runs of hidden systems
D, run 1 (11 x 20)
[[ -9  -2  13 -17  22  14  -2   9   4 -14  10  12 -13   1   4   0  12  -2
    5  -6]
 [  1   6  -6  14 -14 -11  -5  13   7  -2  13 -14  12   7  -7   1 -19  -1
    8 -15]
 [  8   1  -5   6 -13   4  16 -12  -6  13 -28  -2  -2  -8   0   3   8  10
   -7  15]
 [-14  -6  13 -10  17   6 -19  -7   6 -12   4  16 -13   4  13  -9   7  -9
   -2  -3]
 [  5   3  -3   6  -6 -17   4   8   0   2  24  -8  13   9 -18  -5 -19   6
   11  -1]
 [  7   8  -6   2  -4  13  21  -1  -5  12 -24  -5  -6  -8   3  17  16  10
   -5   2]
 [-13  -7  10   1   9   4 -30   0  10 -15  -7  10  -4   3  16 -17  -1 -11
   -2  -5]
 [  8  -3  -7   4 -15 -17  15  -5  -4   4  26  -4   8   7 -19  -4 -23   5
    6   8]
 [  0  12  -2  -3  10  11  13   1  -7  17 -21  -2  -8  -5   4  19  29  10
   -5  -3]
 [ -9  -6  12   1  10   8 -30   9  12 -27  -7   7   2   0   9 -20 -12 -11
    7  -6]
 [  9  -7 -11   9 -25 -18  22 -13   0   9  27  -7   6   6 -12   7 -22   3
   -4   9]]
C, run 2 (11 x 20)
[[ -5  23  12   0  34  -9 -20   7  13   0  -2  -5 -11  19  -2  19  10 -16
   28 -21]
 [  3   0  13  17 -14  -2  22  35  12  -6   2  -6  18 -16 -19 -15  -9  28
   -7  16]
 [  1 -15 -25 -16 -24  14   1 -21 -11  13   9  15 -12   2  21   0   9   5
  -20 -24]
 [-13  13   6   9  23  -7 -23  -6   5  -3 -35 -15   0  20  -6  -8  -1 -18
   31   1]
 [  3  -2   9  10  -6 -10  28  13  24  -8  28  14   8  -4 -14   9 -20  14
  -12  23]
 [  4  -4  -6 -15  -5   2  -4   3 -19  22   7   6 -14  -2  16  -3  35  11
  -16 -37]
 [-10   6  -5   4   2  19 -18  -4   0 -19 -33 -12   9   8 -10 -22 -23  -8
   38  11]
 [  0   1   1  16 -12 -20  23  -2  30   2  25   7   1   2   2  32 -16  -3
  -27  12]
 [ -1  -6  10 -14  15  -8  -4   7 -25  23  -6   8 -13   3  -1 -25  45  18
   -8 -19]
 [ -5   6 -14  -7  -5  34 -12  -3   0 -30   0  -9   9   4  -7  -9 -37  -8
   42   2]
 [  4   8  -1  30 -16 -29  17   3  28  15  -2 -10   0  -4   9  40   1  -6
  -33   1]]
H, run 3 (11 x 20)
[[ 14  -9 -20 -10 -27   9  -3  -3 -27  -3   9  -7  14  -7  -7 -19  -9   3
    5 -17]
 [  6  22  -8   3  22 -16 -10 -16   1   2 -14   5  15   4  -8  28   0 -15
    2  10]
 [ -7  -8  29  10   4   0   3  17  15 -10  -6   2  -9 -14   2 -15   8   7
  -13  21]
 [  4  -5  -9  -9  -9  25   1   8 -23  -4  22 -11   5  -7  10   0  -5   3
   13 -19]
 [ 10   6  -7   6   8 -25   4 -21 -10  12 -23  -7   3  13 -12  12   5 -18
    7   4]
 [ -2  -5  11  -1  -5   3  -7   5  20 -21  -9  20   1 -16  -1 -15  -5   3
  -20  20]
 [ -7   6   2   0   8  13  -8  18 -17   2  29 -18   7  -6  12  11   4   4
    4 -18]
 [ 14   0  -3   4  -1 -13  21 -17 -13  15 -28  -9  -3  12 -15  -2   4  -1
   18  10]
 [  3  -9   2  -8  -5   6 -11  -6  18 -28  -2  25  -5 -10  10  -2 -11 -14
  -16   5]
 [-15   8   5  10   4  -7 -15  20 -13  10  27 -26  12  -6   1   0   6   4
   -7 -11]
 [ 14   5  -9  -4   2   8  27 -11 -12  10 -28   3   1   5 -16   1   4  15
   20  16]]
R, run 4 (11 x 20)
[[-16  -5  13  -2  11   0  17  12  -9  -7  -4 -19 -10 -12  -4  10  27 -16
  -20   7]
 [ 13 -13  12   6  13   9  -8  15 -21 -17   4   1  15 -17  23  -2  -2  -7
   -2  -3]
 [ 16   6  -2  12 -19   6  -1 -13  -6   1   6 -19   1 -21  10  22 -12 -12
    0  11]
 [-16   2  14   2   2  -2   6   4  -1   5  -7 -17 -14 -13   0   4  25  -7
  -19  12]
 [ -2 -19   8   3  12  11   0  14 -16 -20   5  -1  12  -6  17  -7  -6  -9
   -1   1]
 [ 23   5  -3   8 -10   0   5  -6 -13   4   8 -14   4 -15   7  26  -8 -12
    3  -2]
 [ -9   7  14   1  -3  -2  -7  -1   2   4 -11 -11 -12 -19  -4  -2  23   0
  -17  13]
 [-13 -17   4   5   9  12   1   8  -3 -19   7   1   9  -1  18  -3 -10  -8
   -5   3]
 [ 22   2  -1  10  -5  -3  15  -1 -17  10   5 -14   5  -7   5  22  -4  -5
    8  -4]
 [ -2   6  15  -7  -2  -1 -15  -4  -2   0  -7  -5 -12 -21  -8  -8  19  -5
  -10  13]
 [-18  -7   0   8   7  10  -3  10   7 -18   5   1  10   2  18   4 -11  -8
   -8  -2]]
H, run 5 (11 x 20)
[[ 27   7   2  -6   7  14   8   1 -11  11 -10  17   0  -3   3   5   8  24
   16  -6]
 [ -1  -6  13   4  -1  -4 -21 -21   8  -9  -1  -5 -16   8  13  -2 -13 -25
   16   6]
 [-22  -4  -9   3 -19  -5  16  11   1  -3  12 -16   9  -7 -14  -3   0   2
  -26   6]
 [ 16  10  -7 -13  19   6   2   5 -12   9  -9  23   8   1  -1   5  17  16
    5 -16]
 [  6  -1  18  17   3  -8 -18 -10  12  -6  -9  -4  -7   6   9  -7 -18 -11
   24  11]
 [-17  -4  -7   0 -25   8  21   4   6  -6  18 -19  -3 -12  -6   7  -2  -1
  -21   9]
 [  6   5  -9 -15  19   0  -4   1 -21  11  -7  17   6   5   0  -2  25   8
   -4 -21]
 [ 11   0   9  19   3  -8 -16  -8  11  -9 -14   3   7   9   2 -11 -27  -4
   25  12]
 [-11   2   1   0 -19   8  20   5  14  -5  24 -16 -11 -15  -3  21   2  -3
  -22   9]
 [ -3  -1  -5 -16  12   2  -8   0 -24  15 -11   7  -3   4   0 -15  31  10
   -2 -19]
 [ 10  -4  -3  17   4  -3  -9 -10   4 -11 -14   6  16  13   4  -7 -36  -6
   25  12]]
W, run 6 (11 x 20)
[[ 15   3   2  17   2 -32   5 -15 -19  18  22 -16  12   3  -9  16 -10  -7
    3  11]
 [  7  13  10 -17  16  11   0  -1 -14 -12 -26   2  -3 -25 -18   3  24  -7
   -2  20]
 [-13  -3   5  11  -2   9 -25  21  10 -20   9 -11   8  -9  21   1  -9 -15
   -8 -17]
 [ 20  -9  -3  23 -25 -14  23  -7 -14  18   7 -19  10  -3  -2   8 -16   3
    2   9]
 [  9   1   8 -20  19   3  -6 -22 -17  -5 -14  12 -15 -10   0   8  22 -21
   -2  10]
 [-18  10   6  13  10  -4 -29  20  11 -16   4 -13  19  -2   0  -5 -13  -8
    0  -3]
 [ 19  -8  -5   9 -24   4  36   6 -11   6   6 -10   8 -16  -2  11  -7  12
  -12   6]
 [  9  -3  15 -12  11   1 -21 -21 -13   5  -7   6 -24  -6  16   2  23 -17
    5  -5]
 [-15   9  -5  16   5  -8 -18   6  12 -19  -8 -12  25   6 -11  -6 -26 -11
    9  12]
 [  8  -7  -4  -2  -9   1  38   9 -10   5  17  -3   3 -16  -2  18  10   9
  -26   5]
 [ 12   1  19  -4   8   1 -34  -9 -15   9 -12  -2 -17  -6  17 -14  18  -4
   14 -13]]
D, run 7 (11 x 20)
[[-11   0   7   9  -2  17   2   5   0  -9  10  -7  13  -6  -4 -11 -22  14
   12  25]
 [ 12 -10   0   9  -8  -1  19  -8  -7  16   7  -9 -13   6  21  20   1  -5
    3 -11]
 [  2   5   4  -4   6 -16 -18   5   1  -3 -25   5  -2   4 -13 -22  16  -5
   -1 -12]
 [ -8   2 -12  -9  -4  14   8  -6  10 -16  12   9   7   2 -10   3 -19   4
    2  14]
 [ -1   3   4  18   1  -8   2   4  -4  23   9 -10   3  -1  19  14   8  15
  -11  -5]
 [  8  -3  14  -5  -1   6  -6   3  -5 -10 -21  -4  -9  -3  -8 -23   4  -6
   18   1]
 [ -4   1 -18  -6  -3  -4   5 -12  12  -9  11   8   2  14  -2  16 -16 -12
   -2  -5]
 [ -2   6   4  12   2 -12  -1  13  -6  18  -2  -3  14  -9  -2  -5  15  23
  -18   3]
 [  1  -3   8 -10  -3  27  -2  -4  -1 -14  -5  -2 -18  -6   4  -8  -1  -3
   21   6]
 [ -1   1  -8  13   1 -20  -6  -7   7   4   9  -1   7  16   4  13 -13 -13
   -2  -9]
 [  4  -1   3   2  -3  -5  14  10  -8   7 -17   0   6 -11 -15 -13  14  16
  -13  11]]
W, run 8 (11 x 20)
[[ -1  13   1  14  21 -23 -23 -32 -26  15 -12 -18  15   1   1  19   0 -22
    8  25]
 [  3  12  12  -2  30  12  11  24  -3 -32  -5   0  19 -24 -13  17   3 -10
    0  24]
 [  8 -12  16   4 -25   0  -9  19 -11  -7  28 -22  -9 -26  13  -7   8 -10
  -16 -19]
 [ 16   0 -10  16 -19  -5  -9 -23 -20  10 -32 -21   7  -4   5  -1  -9 -17
   10   6]
 [ -1   5   5   0  30  -4   1  -9   5 -18  -3  11   7  -4   6  33  -1 -23
  -11  19]
 [ -1   0  24   7   2  -9 -11  21 -13  -1  30 -18   8 -21  -7 -12   4   6
   -5  10]
 [ 17  -4 -16  -4 -21  17   3  -3 -22  -7 -25 -16   4 -13  -1  -2   0 -12
    8 -12]
 [  2   3   9  14  12 -15  -6  -7  17  -3  -7   0  -7   3  19  28   0 -24
   -8  -1]
 [  1  -3  16  10   2 -10  -2  -2 -12   1  17  -4  17 -16 -11 -15  -9   9
   -5  34]
 [  4   1 -15 -19  -1  23   2   1 -28  -9  -2 -12   2 -10  -1   7  11 -13
    4 -18]
 [  6   9  14  23   2 -17  -9  12  22   1 -19 -11  -5   2  10  14   2 -15
    3 -10]]
C, run 9 (11 x 20)
[[ 10 -27  -6 -12   3  10  42 -12  -8 -32 -21  22   5  -5  -8  -1 -11 -19
   -8  33]
 [ 23   6   8  -3  13 -30 -45  -6  -8   1  31  10   3  -4  16  17   7 -26
  -10 -31]
 [-10  21  11  10  -3   6   2   4 -20  16  -8 -36  12 -19 -30 -16   4  24
   17  35]
 [  6 -15 -13 -13  -3  34  28 -15   6 -22   3  23  -8 -13  29  33  -7 -10
  -18   9]
 [  8 -10  23  17  13 -37 -35   7 -17   2  -9 -18  -1   2  12 -14  14 -30
   -4 -21]
 [  0  11  -8 -13 -14   5  16 -15 -12  -2  17  -6  13  -9 -44 -13 -18  17
   16  40]
 [  3  12  -7  -6  14  22   1  -3   7   2  -3  11 -10 -13  34  52  20  -8
  -19 -17]
 [  1 -22  31  26   7 -19 -19  16 -19  -7 -20 -18  11  -5   5 -44   0  -7
    8   9]
 [  4   1 -26 -23 -30   7  22 -30  -3  -2  42   1  -5   0 -23  13 -21  -5
    1  15]
 [  0  24   5   1  34   0 -13   8   0   8 -38   0  -5  -7  13  31  40 -10
  -11 -17]
 [  1 -25  23  17  -2   2  -8  15  -9 -23   8   2  24  -9   4 -43 -31  10
    7  29]]
R, run 10 (11 x 20)
[[ 35  -3   9   5 -15  13  35  10   2  -6 -35   5  -7 -23  -7   2   3   9
    4  13]
 [ -4 -16  11 -11  -6  -8 -26 -23  -1   7  35  19 -22  -5  27  -6  13  -5
  -24  -6]
 [-28  10 -17  25   1   3 -11   6 -12   1 -10 -38  36   7  -1   1 -21  -4
    9   5]
 [ 25   1  11 -13  12   1  46   1   0  -9 -18  10 -15  -9 -23  20  15  -9
    3  18]
 [  2  -7  24  -3   0  -4 -44   7   2   3  31  14 -12 -10  28 -19  10   9
  -11 -24]
 [-17   3 -33  19 -24  21   0 -10  -9  -7 -16 -30  30   1   1   4 -35  -5
    7  10]
 [ 12   0  14  -9  26 -19  41  -5   1   8 -15   8 -25   5 -15  26  34 -12
   -9  14]
 [ -3 -10  30   0   5  -2 -46  20  -6 -10  31   8   4 -12  15 -40  -1  14
    0 -10]
 [ -4   8 -44   5 -29  31  16 -12   0 -12  -6 -22  19  -1   1  29 -35 -13
    9   0]
 [ 10   4  26   2  22 -30  24  -5   2  27 -30   4 -29   5  -7  15  49  -1
  -13   6]
 [-12 -21  21  -4   1   3 -40  12  -5 -27  35  13  16 -11   7 -52 -18   7
   -3   9]]
P, run 11 (11 x 20)
[[-20  10   4  -4  22 -12  -3  24   6  -9  23  -8   6  13 -14   5   3  -7
    3 -13]
 [ 17  -4   6  13 -13  11  18  15  -7   2 -26 -13   2  -5  -6 -14  -4  14
   22   3]
 [ -6 -13 -11  -9  -7  15 -16 -21   4  -3   1  20  -9  10  25  -6  -6  -1
   -4 -15]
 [-27   4   1   8   8 -22  -5   5   7  -4   8 -12  13   8 -22  -7  -5  -6
   -9  15]
 [ 22   5   0  -4   3  11  25  13   2   3 -11  11   1  -2 -11   3   1  23
   16   2]
 [ -9  -5   0  -2   0   7 -28   0  -2  -3   0   0  -7   7  23  -9   6  -9
    2 -30]
 [-14  -3  -1  11 -10  -7   6  -6   0 -12   1 -16  12  -2 -18 -11 -21  -7
   -1  29]
 [ 11   2  -8  -8   4   4  24  -3   7  15   0  22  -8  14  -2   9   8  24
    5  -9]
 [ -8   4   6   2  11  -3 -39  13  -4  -8  -8  -4   7  -5  10 -14  10  -7
   -3 -17]
 [  1  -9   0   3 -13   8  21  -3   0 -19  10 -12   3  -3 -13   0 -27 -10
   13  24]
 [ -3   0  -7  -1  -5  -6  16  -4   8  27  -4  10 -14  20   7   3  18  21
   -5 -20]]
P, run 12 (11 x 20)
[[ 28   6  -6   0 -15   8  -7  -9 -21   8  -6  -8   5  -1  -7 -11 -13  10
   36  -5]
 [-26   2  -6  -5   3  15  -9 -21  22  -8 -20   4 -20  14  14   5   2 -14
    0   3]
 [-13 -13  12  10   5 -17  13  21   7  -6  15   4  15  -4  -7 -12   3   9
  -26  14]
 [ 29   6 -13 -10  -2  -1   3   0 -21   7   5   5  10   3 -14   0  -5  10
   23 -19]
 [-16  11  -1   7   1  13 -23  -8  19  -6 -29 -10 -12   6  13   6   1 -15
   11  -6]
 [-13 -20  15   8  -4  -1  16   7   6  -8  19   5   2  -8   2 -14  -8  10
  -20  26]
 [ 16   2 -15 -14   3 -14   8  -4 -23  17  13   6   6  15 -17  -3   8   9
    9 -21]
 [ -5  19  -4   9   7   9 -26   0  14 -13 -41  -7   2  -2   4   7   2 -14
   11  -4]
 [ -9 -18  17   7 -11  11  15   7  16 -13  28   5  -9  -6  13  -6 -15   7
  -12  17]
 [  3  -1 -13  -8  -2 -18   7  -6 -28  28  14  -5   7  16 -17 -11  13  14
    3 -14]
 [  6  18  -8   2  14   9 -21  -7   7 -17 -47   7   9  -4   0   8  -2 -16
   12   2]]

runs to name
run 13 (2 x 20)
[[ 12 -15 -20   2 -29   4   1  -6   0  -8 -19   6   2   5   6 -14 -14  -7
   -3 -19]
 [ -3   9  -5   6   8 -15  -3 -23   9  16  10   7  -4  10   6  25   1  -2
   -9   6]]
 -> W
run 14 (2 x 20)
[[  8 -14   2  15 -57  20  14 -18  17  20 -16 -12 -26  -4  12 -22 -15  23
   11   9]
 [-31 -22 -18 -19   5 -25   4 -26 -13   3  10   0  -9  27  -8 -11  15 -27
  -22 -10]]
 -> R
run 15 (2 x 20)
[[  1   7  12   8  11   3   4  10  14 -18 -18  -7  -4  -1 -10   2  -6 -10
   17  11]
 [  4  -6   0   2 -13 -14   4   9   5  -1  22   6   8  -9   0  -2   0   4
  -29  -4]]
 -> C
run 16 (2 x 20)
[[  2   3 -12  13 -18  -7   7  -6   2   3  15 -14  12  14 -16  -4 -31   8
   22  10]
 [ -4  14  -8 -25   1   0  14   0   5   7  -5   3 -18   4 -27   3  29   3
   -2 -10]]
 -> R
run 17 (2 x 20)
[[ 35 -10   9 -10 -37  23  -1  14  -9 -28  -6  -6 -12 -40  -2 -18   0 -10
   -2  -8]
 [ -2  14 -13   1  10   1 -31 -17 -39   2   2 -23  22 -16  11  25   6 -25
   -4   0]]
 -> H
run 18 (2 x 20)
[[ 15  -1   8   1 -22 -13 -22   3  20 -17  -7  12  -2 -17  -8 -14  -8 -10
  -16  -3]
 [-20   1 -18   5 -17   9  -3 -21 -13  14  16 -14  10  -7  11  10  -7   5
  -16  13]]
 -> W
run 19 (2 x 20)
[[-17  10  13  -1  -5  -2 -17 -16   8   4  25 -17 -11 -15   1   8  -2  -7
  -10  23]
 [-23  -8 -10 -12  14  11  22   7 -16  -3 -10  -4   3  10 -12 -11  15   6
   -2   2]]
 -> H
run 20 (2 x 20)
[[  0   6   0  -7  -6 -24 -17  -5   1  -2   1  -1   1   2 -24 -15   6 -11
   -7  -3]
 [-11  12 -14   4  -3  13   0   2   0   1 -16   0  15 -12   3   9   3  12
  -16   6]]
 -> W
run 21 (2 x 20)
[[ -1  -9  -7  -7   8  -2  32  -7   1   0   4  12  -3  15 -10   5   0   3
    0   9]
 [  6   6   0   6   4 -12 -18  15   4   7 -15   6   5   2   2  -6  14   6
   -6 -25]]
 -> P
run 22 (2 x 20)
[[ -1 -17  26   7 -27  -3   4   4  23  -9  -3  -2 -28  -8  -2 -29  -2   2
   -5  14]
 [-24  -3 -25 -13  -6  -1   7 -26  -3  17  13  -7 -10  35  -7  -2  -3   1
   14 -14]]
 -> D
run 23 (2 x 20)
[[ -3   7 -19   2 -18   0 -21 -11 -14   7 -12 -16  12  -8   1   0   4  -7
  -11  -9]
 [ -6   0   4   8  17  -1   4 -21   0   3 -17   8   4   7   1   3  -5   3
    6  32]]
 -> C
run 24 (2 x 20)
[[  2 -26 -17  -6 -19   4  39  -5 -14  12 -14  -8 -11  29  -9 -24  -1   7
   19 -16]
 [ 16   3  -7 -22  15 -32 -26 -14 -11  -2   1  27   6   9 -19 -10  12 -18
   -7 -16]]
 -> R
run 25 (2 x 20)
[[  4  11  -7 -13  -2   1 -26   1   0   0  11   7   0   3  -5  -7   2   2
    7 -24]
 [-15  14  -3  16  -5   7   2   6  10   6 -14 -16   9  -1  -5   4  -6  13
    4  14]]
 -> C
run 26 (2 x 20)
[[  1  -1 -10  12   4  -2 -16 -12 -36  -3 -23 -14  34  -7  -7 -15 -11  -7
    7  18]
 [ 11   2  -1  -6   2  -1  16 -17  35 -10  -1  25 -20  18   2  22 -16 -10
   11   5]]
 -> P
run 27 (2 x 20)
[[ -1  -9 -12  -6  17  14  20 -16 -17  -5  -5  23  20 -12  12  15   2   3
  -25  26]
 [  4   8  30  12  22  -5 -18  -7  -3  10  20 -12 -15   1  17  17   0  -7
   23   7]]
 -> R
run 28 (2 x 20)
[[ 19   9   6 -15   1 -19  -9  -2  -5   6   3   3 -16  -4 -16   3  24 -10
   -2 -16]
 [-15  16  -2  -4   9  18 -18   9  -4 -12  -5  -4  19 -16 -11 -10  -3  11
    2  14]]
 -> C
run 29 (2 x 20)
[[ 18  -3  14   4  -1 -17 -22   0  -7  15   1  16   3 -10   6 -20  12  19
  -13  -3]
 [ -2  13 -11 -21   3   9 -14 -11 -12 -20  12  -9   3  -6 -17   7  -7 -23
   11   2]]
 -> P
run 30 (2 x 20)
[[ -9  20  -4   2   2  -1 -13  14   1   8  13  -9  16   1 -15  -7  -5  21
    9  -3]
 [ 10   0   4  13  -2  17  20  -3   1   0 -20  -6  -2  -7  11  16  -7   2
   13  17]]
 -> D
run 31 (2 x 20)
[[  5   3   4   7   0 -25  22  -1  11  -5  29  -8   5   8 -27  11 -22  -9
    8  17]
 [ 11  17   2  -6  -7  11   5   8   2  27 -22   3 -17  -4  -4  -1  29  31
    6 -16]]
 -> P
run 32 (2 x 20)
[[ -4 -18  20  12   5   7 -10  11 -19  -2  -2 -19  -8  -6  28 -13   8  -8
    6  -9]
 [ 23  -3 -11 -11 -13 -10  -2 -14  -6 -11   0   4  -1   9 -18  -8 -17 -22
   20 -11]]
 -> D
run 33 (2 x 20)
[[  4   6  -1   8  17 -16 -18  19   3   1 -11  12  18  10   1  -9   4   7
   -1 -23]
 [  9  10  10  15 -17   7   3   0  13   7   1 -10  -2 -10   2   5 -16  16
   15  14]]
 -> H
run 34 (2 x 20)
[[  4  10  -5  21   5  -5 -19  15   3 -12 -29 -15  22  -2   8   9  -9 -17
    4 -15]
 [ 16  -7  10   6 -13  -4  33  -4   6   4  -1   8  -3 -19  -6   8  -1  14
  -17  29]]
 -> R
